Each row is where one point has got to under a steady rotation. How many ticks took it there?
The counts run from 0 to 481.
[119 118 128 138 132  75 107 133 154 106 169  80 142 174 139  93 141 149
  97  82 116 146 152 129 105  77 134 119 112 166 139 161 134 149 107  81
 141 103 167 177 164  91 123 111  94 124 132 146 139 132 109 102 128 105
 126 123 115 141 123 179 174 107 134  93 118  99 146 124 100 169 122 167
 101 124 170 118]	195
[107 121 151 124 115  46  98 115 161 120 146  86 126 148 127  98 143 141
  97  92 122 156 151 130 123  78 157 119 118 169 114 137 121 142  91  91
 124 120 175 177 150  95 119 115 107 132 122 143 146 121 127  82 128 112
 103 101 117 155 132 170 157  89 140  91 149  88 162 136 115 155 149 167
 111 129 161 100]	219
[118 116 130 100  96  63 118 127 164 154 165  78 163 136 102 115 142 136
 118  97 129 150 125 149 127 104 135 106 128 160 128 152  96 131 102 118
 148 155 172 177 150 109 134 125  78 114 118 161 158 114  96  81 119 136
 100 120 121 146 100 163 163  97 117  97 141 121 169 140 105 168 145 155
  99 131 142  73]	108
[115 115 148 128 143  76 113 131 146  97 176  62 139 144 123 118 121 146
 113  97 116 166 136 157 124  90 161 113 109 156 130 163 120 155  86 105
 117 115 172 157 159 109 132 126  78 144 113 161 130 157 112 109 107 138
 128 110 137 151 106 164 166 100 143 101 114 100 155 154 105 172 129 189
 106 136 166 147]	61
[120 113 143 113 119  79 113 133 139 105 151  66 162 160 154 111 146 159
 127 101 143 159 126 139 102  98 161 116 140 166 146 142 109 154 113  95
 142 113 172 182 137  89 126 117  75 131 127 171 141 141 133  75 137 128
 141 100 113 144 128 146 161  89 134  84 136  78 158 124  76 157 111 154
 124 121 144 110]	418
[111 129 125 100 117  76 130 141 148 121 150  67 134 140 120 119 142 136
  84 122 160 152 144 113 106  95 154 127 152 156 143 155 138 133  94  78
 141 123 166 197 143  99 122 119  85 136 136 142 174 110 125  93 143 123
 104 109 124 146 123 158 169  71 127  88 153  89 154 132  96 156 137 133
 142 122 167  97]	8
[122 115 133 116 118  78 109 138 141 113 151  66 160 163 133 111 145 158
 129 105 151 159 123 141 119  83 153 116 137 167 148 144 111 149 112  90
 140 103 171 184 126  92 131 114  81 135 131 180 135 140 146  77 134 131
 135 117 107 156 129 137 156  85 132  83 134  86 159 128  67 153 118 150
 123 123 141 111]	420
[110 115 167 106 118  65 109 120 155 132 154  73 145 136  89 115 121 122
 123 120 152 162 131 153 140  93 149 112 112 131 139 137 123 131  90 116
 119 144 166 175 145  85 134 121  88 142 113 153 162 120 140  92 134 137
 106 108 121 157 110 139 158  66 146  72 156 100 172 157  95 164 129 154
 117 135 157  96]	246
[119 131 112 113 122  90 127 149 156 136 179  57 160 155  98 127 159 157
 134 103 142 158 124 144 119  94 151 110 154 164 169 168 110 136 106  82
 136 111 168 169 128 106 153 128  65 131 117 174 146 139 104 104 133 143
 138 132 124 149  92 155 147 100 126  93 122  96 150 143  82 166 120 160
 120 121 144 133]	294
[128 110 140 131 140  70 106 131 159 119 179  68 158 156 107 110 124 141
 128  90 121 160 134 167 142  84 142 107  99 159 145 165 119 146  95 113
 120 118 178 150 155 109 142 116  81 137 114 168 129 145 120 104 110 138
 125 129 129 150 105 161 159 102 146  89 111 116 167 145  96 172 127 180
  99 134 155 131]	71
[119 114 146 110 111  90 100 141 145 108 163  65 165 165 126 111 138 156
 130  93 143 160 111 150 110  92 141 116 127 149 155 138 116 152 111 100
 145 111 162 172 151  83 123 116  78 124 117 182 144 140 137  74 132 132
 137 115  95 150 118 139 164  95 135  83 144 103 146 144  62 165 111 148
 112 130 137 110]	409
[107 116 163 110 120  56 101 121 154 128 150  79 141 138  99 109 125 118
 114 117 145 157 137 156 142  86 136 118 109 139 125 142 125 135  94 116
 117 141 164 187 154  86 134 115  94 137 111 153 151 120 143  82 136 130
  96 115 123 156 112 145 158  81 142  68 156 106 176 155  97 160 133 151
 111 138 159  96]	239
[105 129 141 116 128  74 129 123 152 129 162  72 112 134  95 120 133 128
  95 123 116 153 158 136 116  89 162 109 127 153 136 165 113 124  84  91
 125 140 165 194 142  88 147 124  88 138 114 129 146 127  89 127 133 125
 110 116 139 156 103 165 163  84 126 111 131  81 161 153 120 170 141 177
 115 134 176 117]	472
[105 117 160 123 116 105 102 116 156 127 174  70 142 140 121 105 126 125
 112 106 143 163 152 145 118  92 147 123 105 127 145 146 154 138  98 106
 139 146 162 149 166  92 109 117  87 112 109 131 186 113  98  91 126 116
 105 104 121 155  95 169 183  90 134  99 128  94 156 153 107 175 131 156
 111 142 167  85]	369
[102 133 146 121 126  75 123 121 153 130 164  72 113 136  93 121 132 126
  96 118 111 153 153 143 113  92 154 111 122 150 129 163 116 128  85  98
 123 140 162 189 150  89 145 129  86 135 109 129 147 134  81 127 131 128
 109 116 141 158  90 166 165  93 123 108 130  91 154 163 122 176 138 180
 107 138 178 118]	478
[106 122 134 126 125 119 119 139 131 117 176  53 151 152 110 120 120 129
 118 129 172 153 134 144 106  88 133 137 137 135 145 171 142 145 107  97
 144 130 142 200 144  88 130 121  74 128 117 164 155 144 100 101 142 126
 126 117 119 163  87 142 173 100 112  99 109  93 153 150  73 166 118 142
 118 136 168 108]	154
[120 123 134 111 122  73 129 121 163 137 169  67 127 146  78 117 126 125
 102 123 126 145 151 130 123  85 161 100 127 151 158 162 106 122  82  88
 129 144 170 194 130  90 146 120  89 149 128 136 143 122  99 131 122 127
 112 123 126 157 121 149 153  76 137 105 134  87 164 138 105 171 144 172
 115 124 164 109]	464
[115 127 130 107 137  92 130 149 134 117 166  57 153 140 121 136 144 147
 122 118 139 166 128 166 112 110 142 111 139 152 154 167 114 140 112 102
 135 121 167 183 146  97 158 122  54 120 110 159 157 138 110 100 150 150
 130 132 142 133  85 158 169  93 119  79 128  96 152 154  85 172 104 148
 122 137 160 127]	280
[111 113 169 103 112  53 104 114 161 123 152  78 141 138 100 109 119 122
 103 109 128 150 130 146 133  96 143 114 106 138 119 138 116 138  86 119
 123 145 169 182 163  89 123 122  94 140 117 152 151 124 132  87 122 129
 102 100 117 152 123 145 165  76 145  78 159 110 167 155 103 166 142 162
 105 133 158  93]	235
[121 117 121 106 100  59 113 127 161 154 157  81 154 137 100 114 147 142
 117  88 134 161 127 155 140  90 140 104 118 177 128 154  94 130 100 114
 144 138 182 169 139 116 136 118  79 114 120 167 150 115 109  82 116 139
 100 132 119 148 104 166 160  94 121 103 131 125 168 141 108 163 149 161
 104 135 143  81]	101
[111 116 165 109 123  63 106 121 153 131 148  73 142 135  99 116 125 121
 121 124 152 160 135 161 141  89 143 115 113 139 133 139 124 133  97 115
 116 142 166 180 145  83 140 119  89 136 110 153 161 124 144  87 143 135
 100 113 127 156 107 142 154  71 142  68 151  97 176 155  94 159 130 150
 118 140 162  96]	245
[128 113 135 103 117  68 133 136 140 106 151  65 154 152 138 113 133 153
 109 102 137 153 125 130 108  98 168 111 139 174 140 149  95 149  97  96
 145 118 174 194 129  97 128 118  79 148 138 174 132 142 129  91 118 134
 132 104 117 146 138 142 165  77 136  99 134  86 161 123  82 159 128 162
 125 121 146 107]	429
[127 109 131 110 138  62 136 131 147 115 162  71 144 150 124 113 120 132
  99 125 125 138 155 129 109  94 147 105 131 158 141 168 100 137 100 100
 142 139 171 216 142  91 147 114  78 148 137 142 137 127 113 116 128 123
 119 117 133 137 131 152 162  81 129  88 131  85 177 113  97 168 126 159
 112 119 163 107]	448
[129 112 125 112 124  67 124 139 136 107 146  69 145 154 141 115 136 153
 106 111 147 152 137 135 113  87 157 117 138 178 133 156  97 145 102  95
 140 112 174 207 129  98 137 110  78 140 136 169 125 139 140  88 130 131
 122 117 123 145 136 145 162  81 124  94 128  86 165 120  81 153 125 153
 127 124 149 106]	431
[116 120 150 121 103  50 100 114 171 126 153  83 135 153 108  96 141 141
  98  84 116 151 142 123 123  81 158 112 116 164 132 138 119 141  86  92
 128 119 177 164 149  96 114 120 107 140 126 153 143 123 124  91 114 115
 110 102 106 159 136 163 155  83 148  96 152  98 157 140 109 160 150 175
 109 123 153 100]	217
[111 129 146 100 116  86 126 142 138 126 150  58 144 127  90 136 130 137
 117 120 160 175 125 167 132 100 161 111 122 143 152 155 113 130  85 110
 127 129 169 171 134  99 142 122  68 132 113 161 159 136 130 102 139 160
 115 124 132 147  94 139 172  66 132  93 141 109 154 177  90 173 126 155
 131 144 157 105]	264
[107 119 157 116 115  44 102 116 156 117 142  88 125 142 124 103 138 134
  95 100 124 156 147 135 122  85 149 120 114 162 107 140 118 140  91 101
 122 128 174 184 154  95 120 115 103 135 118 148 144 122 132  81 127 117
  98 101 123 155 130 167 163  86 136  89 150  95 165 145 113 157 148 165
 109 133 164  96]	225
[121 119 132 134 127  77 111 135 157 104 171  75 145 172 139  93 134 151
  92  79 110 144 148 124 100  86 137 114 112 162 145 160 132 151 101  85
 148 105 167 173 166  94 118 114  93 128 134 145 139 133 102 105 121 107
 131 116 112 141 126 175 177 104 137  98 120  99 144 125 103 175 125 171
 103 117 165 115]	194
[114 129 136 100 121  88 127 150 136 121 158  57 145 131  96 134 132 141
 115 119 151 171 119 168 128 102 150 108 124 145 156 159 112 132  94 108
 132 128 167 177 143 100 148 122  62 130 115 163 155 136 124 104 138 160
 119 130 131 143  88 142 176  76 127  88 136 114 152 177  87 176 117 152
 128 144 157 110]	270
[109 130 120  95 119  82 119 151 155 119 160  64 126 136  94 122 132 135
  79 129 156 153 137 117 113  84 141 124 140 144 148 168 132 130  85  74
 138 122 155 202 151  95 122 119  82 140 129 153 164 117 130 102 130 126
  98 121 112 154 123 149 166  77 128  94 154 105 147 151  83 160 140 138
 131 124 166 113]	16
[116 131 125  93 109  79 125 144 159 124 158  63 135 139  93 119 135 135
  81 119 156 149 134 111 113  92 151 121 142 147 153 157 130 131  82  78
 141 125 158 191 144  99 117 124  87 143 139 152 172 113 127 102 128 130
 106 113 110 151 128 146 165  70 131  96 160 104 142 146  88 163 142 139
 135 119 160  99]	11
[118 123 107 121 117  73 133 139 163 131 184  66 162 155 101 115 141 146
 108  92 128 138 123 123 112  93 138 120 148 174 134 179 110 147  99  91
 142 122 161 189 142 116 136 133  78 140 128 182 130 146  88 102 108 131
 129 117 121 153 102 162 152 118 122 107 115 113 154 129  96 163 144 172
 100 115 148 125]	313
[112 127 109 120 123  76 136 139 151 125 174  65 152 150 124 121 149 154
 109  97 124 146 131 128 100  99 150 122 157 181 127 176 108 148 104  87
 142 118 167 189 141 115 139 134  73 134 124 171 133 148  82  98 117 131
 130 111 133 146  99 171 155 115 114 108 114  97 153 129 100 157 137 171
 107 116 156 130]	309
[102 126 146 116 101 106  90 139 140 116 153  70 137 149 119 115 145 155
 117  99 149 176 124 157 123  83 149 123 115 147 150 140 135 145  98  93
 135 109 161 156 151  91 110 110  82 107 104 163 160 132 130  76 136 132
 112 124 104 163  99 154 177  89 124 105 138 104 134 178  81 164 124 150
 118 147 155 100]	390
[108 117 161 104 107  46 104 117 163 122 150  83 137 141 100 105 125 128
  96  98 123 151 132 138 128  89 148 115 106 148 113 139 115 141  82 114
 127 138 168 182 161  93 116 124 100 141 121 155 148 125 130  87 116 123
  99 102 114 154 125 154 162  79 144  90 159 110 164 150 108 166 150 166
 105 130 159  95]	229
